In the data rows, the value 128 means zero.
Here are some points:
[155 130  93 103  81 170 131 134  95 105 127 127 124 116 166 134 132  65
 140 140  96  94 124 128  86  98 192 115  95  96 160 127]
[100 111  95 160  83  97 138 103 171 113 222 139 116 142 124  88 145 128
  98  95  97  71 136 170 169 138 255 177 100  99 135  93]
[157 144  78  76 144 161 194 142 106  77  91 154 133 126 172 169 137 120
 158 155 108 189  97 139  76 132 131 117 117  92 133 106]
[158 103 103 117 157 188  90 134 136 101  99 119 125  96 115 173 137  97
 154 153 132 162 128 105 109 126 100  78 148 112 130 121]
[116 139 131 111 155 136 152 146 130  61 114 104 127  98 193 131 165 103
 121 116 131 162 109  98 120 112  93 102 122 114 151 108]
[101 117 116 132 142  80 133  92 152 164 198 147 137 185 124  41 123 185
  90  92 110  90 126 171 169  83 181 157 106 128 164 159]
[ 97 154 132 157 152 102 139 149 142 143 145 134  95 168 172 104  98 156
  84 114 130 126  96 146 143 110 133 155  95 142 130 121]
[ 95 137 115 116 140 147 134 127 173 146 151 128 149 101 137 163 118 156
  86 134 101  95 137 166 162 114  95 130 152 105 111 148]
[142 158 105 119 148 188 109 150 130 142  60 138 183  91 166 147 155 113
 137 113 105 151 155 118 107 127  89 131 151  71 123 124]
[129 119 154 142 119  61 169 136 166 153 164 146 120 144 112 167 111 102
  83 111 136 131 111 166 136 112 143 139  78 159 150 144]
[178 115 128 100 115 187 132 160 104  95  89 111 143 119 106 139 135  97
 162 102 180 155 139  80 104  78 146  65 140 140 168 117]
[ 77 110 107 155  91  61 139 120 170 117 184 171 110 129 126  52 125 151
 144 149 102  77 159 183 129 142 155 178 100  70 114 131]
[163 113 136 109 125 146 115 122  69 105  83  96 149  78 132 140 175  90
 152 172 150 116 178 101  99 127 144 124 154 138 134 136]
[ 18 218 144 153  83  67 159 102 205 127 194 155 145 150 133 113  41 194
  38  92 105 102  94 155 171  78 120 165 110 127 121 105]
[ 68 155 128 212 118  48 128  93 205 143 201 157 123 157 151  97  75 182
  60 133 104  71 121 148 163 121 111 174 102 138  78 130]
[ 49 113 127 176 112 106 120 127 152 128 202 131 143 135  92  66  90 147
  80 133 100  93 166 161 132 101 161 169 104 136 150 115]
[ 95 112  97 149  82 128  96  79 161 102 168 140 119 146 102  83 135 153
  79 164  98 123 136 174 161 148 186 162 104 107 135 128]
[ 55 170 157 174  89  78 144  92 166 117 174 152 100 198 131 114  87 164
  98 147 105  90 109 148 146 113 204 156  79 125 148 135]
[143 143 104 117  74 229  78  86  93 136 104 106 124 110  48 133 207  67
 225 160 143 123 185  88 119 151 144  92 165 134 138 106]
Here are 24 more points, each followed by its number:
[107 139 154  89  87  38 134 126 160 113 173 168  95 177  95 111 105 189
 110 115 100  89  91 128 149 138 117 179  75 155  94 128] 0
[ 93 173 188 112  60  77 150 111 181 120 154  99  94 169 174 131 115 164
  74  99  77 101  66  78 127 153  68 139 107 155 107 221] 1
[169 131 138 114 109 132 121 139  63 129 121  97 115 114 133 128 110 119
 189 137 134 124 118 140 113 105 113 104 133 135 158 118] 2
[ 85 110 133 162  96  72 135  93 205 111 157 136 119 186 125  83 108 167
  92 131 126  97 113 161 126  97 182 154 108 136 153 147] 3
[176 105 115  73  98 191 129 151  76 134  88  95  96 119 103 154 170  50
 152 116 122 175 131  71  95 161  87  84 135 124 103 151] 4
[152 120  67  86 141 192 140 162 108 177  93 124 115  93 165 163  97  81
 195 179  96 196 120 142 103 130 134 102 124  83 145 122] 5
[ 89 151 179 185 147  45 184 115 179 149 190 137 139 184 157 114  98 185
  28  71 103 110  92 171 129 105 112 114 109 133 117 181] 6
[148 127 150 112 172 182 108 120 116 143  74 139 159  91 191 123 145  80
 186 129 173 148 155  91 127 144 149  95 151 131 109 138] 7
[104 121 149 113 127  68 158 128 134 142 181 134 145 132 103 190 116 143
 120  83 146 134  90 209 183 115 140 115 133 133 177 130] 8
[157 111  97  73 160 163 113 135  60 130  97  96 146 121 167 166 135 107
 173 124 107 165 128 128 121 157 104  42 133  99 118 138] 9
[168 133 115 126  85 241  81 121  35 131 128  94 117 118  63  57 213  88
 232 153 124 106 188  16  96 132 163 113 185 129 117  75] 10
[139 143 114 125  96 207 100 102 113 116  85 113 128 108 167 128 156 110
 176 167 134 124 126 112 121 162 119 114 136 117 118  94] 11
[153 117 159 109 112 156  92 157  84 124  75  97 161  86  91  76 178  70
 178 126 167 155 155  79 121 142  81  91 160 144 105 117] 12
[ 67 129 121 137  72   9 122  95 157 135 189 148  93 184  99 159  73 162
  95 146 118 103  29 177 149 136  95 166  63 147 144 165] 13
[177 119  89 110  94 192 119 127  65  72  74 112 125  91  69 119 164  99
 179 223 132 175 153  58 125 196 141 122 171 127 152 118] 14
[ 83  77 158 159  71  74 177 117 143 151 175 132 107 118 122 147 107 180
  52  76 147  91  79 145 175 137  69 147 109 134 142 158] 15
[154 170 128 110 110 195 104 162 132  94  60 129  58 127 164 144 158 100
 177 151 128 146 100  79  99 156  86  81  99 127 152  95] 16
[139 121 112 146 127 180  90 124  92 122 128 115 180 103 110 114 195 116
 167 124 140 131 201 111 108 132 117 102 168 107 116 118] 17
[153 106 105 141 163 154 133 155 121 151 121  93 108 102 118  99  95 102
 136 103 111 124 135 115 128 135 136 164 125 148 162  95] 18
[167 141 109  91 197 118 114 126 111 133 105 102 143 136 130 126 134 106
 201 177 128 147 142  90 123  79 171  95 138 132 153 110] 19
[169  86 132  98 134 179 108 150  77 184  73  86 117 102 126 138 216  88
 157 155 132 141 143  99 128 140 105 101 192 145  36 152] 20
[138 129  99  94 169 163 135 140  98 126  57 115 123 109 172 141 100 133
 116 114 108 176  94 109 134 110 134 136  47 125  94 132] 21
[ 96 183 207 167 148  75 133 106 179 160 158  96 117 147 142 105  99 173
 120 156 178 117 108 113 114 138 131 147 170 205 132 115] 22
[203 143 146  94 141 191  70 149 104 113  50 132 133 123 131 165 170  98
 177 130 162 176 143  77  98 123 124 127 123 126 111  21] 23
Which of these numbered points is nearest to each point below, looking only along the 6 directions in which the first points spread most? Its number follows each.
[ 29 153 173 192  71   0 106 109 201 175 192 146 124 156  97 100  88 198
  42 136 120  76  90 133 146 116 146 174 149 149  85 158] > 13
[173 108 116 129 180 162  99 115 141  77 125 146 124  56 154 139 121 139
  90 120 152 136 132 169 113 159 183 116  81  76 118 131] > 18
[170  99 133 113 157 146 124 130  87 141  69 113 180  96 158 186 125  72
 204 127 185 176 185 146 110 129  78 105 167 123 103 153] > 20
[111 103  54 146  94 187  80 145  80  91 131 131 111  99 123 137 117  96
 129 148 100 121  65 123 126 163 117 142 238  97 128 142] > 11
[123  89 146 124  74 102 137 144 123 156 141 130  92 152  95 127 112 126
  60 112 113 119 113 136 140 113 134 156 110 146 113 120] > 8
[162 184  77 143 141 239  53 115  97 104 111  80 183   0 171  82 159  89
 160 139 145 150 187 123  73 121 137 140 130  81 118  96] > 17
[146 132  89 121 152 137 166 146 134 128 117 132 131 113 207 190 125 124
 112 107 143 145  95 119 102 124 116 112 126  89 130 120] > 21
[140 156 147 114 105 156 187 149  74 136  91  73 103 114 185 141 157  80
 186 125 160 160  90  71  96 147 139 125 151 108  82 116] > 16
[179 114 101 115 157 188 122 119  81 107 115 139 125 115 136 100 127 112
 191 168 201 142 166  70  89 110 125 113 148 192 140 121] > 19
[ 86 132 141 152 112  83 187  99 143 125 152 122 106 185 122 145  85  91
  94 135 102  89 166 179 145 110 125 172  83 163 144 142] > 0
[ 94 101 132 130  93  69 140 104 120 153 238 151 129 180  40 102 101 157
 131  76 115  87 136 144 145 110 152 162  86 130 157 138] > 3
[125 117 134 151 115  84 131 132 123 142 144 132 128 161  77 115 116 150
  83 112 105 100 134 169 109 122 153 178 126 219 160 126] > 8
[ 97 103 133 145 109  77 141  59 139 129 249 192 117 182  98  76  91 148
  70 143 104 103 101 159 160 117 159 167 102 132 155 139] > 3
[ 88 142 159 156 146   9 149 114 162 185 158 125 128 154 135 132  73 193
 114 107 126 104 102 181 138 132 102 153 103 167 122 177] > 15
[ 74 114 139 124  87  65 138 145 142 152 137 161  96 166 128  86  80 175
  67  70  90 101  52 119 132 131  78 152 114  96 122 162] > 15
[145 148  85 107 176 144 131 151  89 103  65 145 133  61 189 151 139 104
  73 137 107 140  92 135 105 129 134 116 106  91 109 132] > 21
[170 147 121  94 137 196 141 139 116  99  81 123 125  92 237 192 163  94
 139 142 124 171 159  88 111 121 143 121 157  72 141  76] > 5
[206 158 105  98 168 183 145 168 131 128  74  97 129 114  86 157 136 112
 186 135 129 167  91  78  73 153 119  87 163 129 139 117] > 23
[164 126  85 158 110 193 113 112 125  95  60 105 186  41 147 112 174  90
 130 102 120 140 208 151 150 124  59 106 140  76 116  77] > 17
[149 145 148 165 108 101 107 105 162 135 186 139 141 165  54 102  72 121
 109 154 118 163 140 140 134 119 144 173 124 151 152 150] > 22
[160 153 115  83  99 193 111 168 121 113 101 100  72 118 114 185 140  95
 202 138 131 175  83  95  94 139 115  93 127 122 130  95] > 16
[ 92 132 134 143 158  73 138 109 148 140 188 155 102 175 104 128  89 159
  89 129 104 130  89 191 169 116 218 125  87 147 200 130] > 3
[ 65 112 159 155 105  61 160 126 162 162 192 134 142 162  90 135 102 187
  50  69 115  66 107 184 146 127 106 144 109 132 179 151] > 15
